Where one turn sends some rows of the set: a few examples, then the rows asked:
let: [ 13  -1  10   5   5  -4 -22  -7   5   5  22   4   2   1   2   6   0   2
   8   0   1   6  -6 -14   5  10  12  -6   6  -1   7  -8 -10 -24]
mumim: [  0   0  -6   4  -6  12 -12   6 -12   2  13  -2  10   2  -2  -9 -13   3
   5  25  -3  15   4 -26   4  10   0  -1  -8  14  -3  -2  -1 -22]
reb: [  9  -6   8   2   6  10 -13  13   1  -4   4 -12  -7  11   5  -5 -19  -6
  11  -1  10   8  10 -27   2   8   7  -1   8  18   6   6  -5  -5]
begek: [  7 -27  -6  -1 -14   8 -19   0  -7  -5   2  -4  -6  12  -2   3   3  10
   5  -6   5   4   7 -17  -7  16  12   1  17  18   9   1   0 -11]
fabe: [  4   0  -6  -3  -4   7  -1  10 -12   5   9  -2  -2  -5   7   3 -12 -19
   1  15   2  21   0  -6  -3  13  23   4   5   5   3  -7  -1 -21]
Bevab: [ 10   2  -6  -2 -12  -5  -3  -6  -6   2  14   8  -2   4   1  12   4   0
  -7   7  -5   6  -4 -28  -8   6  16  -9   7   3   6  -4  -2 -23]
Zesig: [  0 -29 -11  -2  -8  17 -15  -2 -21   2  10  -5  -3   7   2  -6  -7   0
   6  12  12  22   5 -20  -2  15   5   3  10   8   2  -3   5 -10]
pura: [  6  -2 -11   4  -7  17  -8   3   4  -6  27 -12  -5  -3  -8  -2 -10   5
  10  -3  -7  15  -3 -10   2  17  11 -11  19  11   1  -7   1 -22]
demu: [ -6   0  -2   2  -4  16 -13  11  -1  -3   6  -8  -3  -3 -10  -4  -9  10
   5   7   5   5  -1  -1   3  29  18   5  18  12  -6   3  -3   4]
Seli: [  2  -3   1  20  -3   9 -25   0   2  -9  20  -6 -12   8  -3  -8   1   5
  15   0   7   6   1 -16   0   8   9   2  23   7   6   0 -15 -11]
Lekuf: [ -3  -8   6   1  -7   8 -14  15 -12   5  10   4   2   6  -2   3 -19  13
  18   2  10   0   0 -15  -3  28  11   8  -7  12   1  10   1 -16]
futu: [ -4   4  -6   2  -6  11  -2  -5 -18   5  12   7   1   1 -13  -7 -11   2
   7   2  -6  13   9 -17  -3  17  21  11   8  21  15   2  -4 -24]
num: [  0 -11  -7  10  -5  11 -22   1 -10 -11  10  -5  -8  -3  10   8   1  10
  -3   3   1   7  -1  -7   8  12   7   6  21  10  -4 -11   4 -10]
zumeg: [  9   4  -2   4   0  -2 -12   9   8  -3   9   0  -3   4  -5  -4   0   5
   8  -1   6   3  12 -20  -9   7   6 -14   7  19  10   8 -13 -12]
palak: [ -3   1  -9   4  -3   6  -1  -3  -9   8   8   5  -3  -3 -12 -12  -6  -4
   5   4  14  -2  -7 -23 -13   7  18   0   2  -4  -1   6  -9  -5]
gavu: [ -2  -5  -6   1  -9   1  -4   7 -14   4   5   5  -2  11  -1  -2   7   3
   0  24  10  11  -4 -12 -10   9  14   9   5  -4   3  10 -13  -5]
fina: [ -2   7  -2   1   1  12 -11   9  -9   1  12   6   0  -3  19   6   2   2
   4   1   5  21  -6  -5   1   9  12  10   9   7   3   0 -11   4]
zub: [  1  10   9  -5   2   9  -6  -4   0  -3  17  -1   6  11   4   3 -10   0
  11  18   1  18   2 -15   6  19   8 -15  -2  -5   0   4  -7  -7]
tas: [  7  -4   4   3  -8  -4 -11  -6  -6   0  14   7 -11  -1  -3  13 -16   1
   5  -3  10   1   1 -31  -8  23  14 -14   8  10   0  -4   8 -19]
riku: [  1 -10   4   0  -1  12 -11 -19   6  -1  16  -5   2  10 -23  -3  -4   2
   5   9  -3  15  -1 -21   2  13  10   6   8   4   5   0  -9 -17]
Gebo: [  2  -2   1   9  -5   6 -16 -18 -11  -1   5  10   7   6   6   2   4   7
   5   6   4  15  -8 -12  -3  11  20  -8   3  -9   5  -4 -10  -2]
fop: [ 11 -11  -8  -6 -11   9 -10  25  -6  -1  10  -8  -2   8  21   7   1  -4
   7   9   2  12   0  -5  -2  13  13  -2   9   6   2  -1  -3 -14]
Kip: [  3  -2   0   1 -10  14  -9   1 -17   2  12  -5  -3  27  10   0 -21   1
  12  12  -5   8  -4 -33   1  16  20   8   6   8   4   1   1 -13]
nez: [  1   2 -12   2 -14  21 -10   3  -4   1   6  -1   7   0   3  -8 -13   3
  13  -6  -3  -5   2 -19  -8  16  24  -9   0  14  -7  -6   3 -17]
mik: [ -3  -5   6 -11 -14  20  -5   1 -13  -1  14   1   1   6   6  11  -5   5
   1  -1  -1  10 -16 -20   8  25  16  -1   8  -2  -1   1   3   3]

num moves to fina
fop moves to gavu
And these:
futu moves to nez
demu moves to mik
tas moves to reb

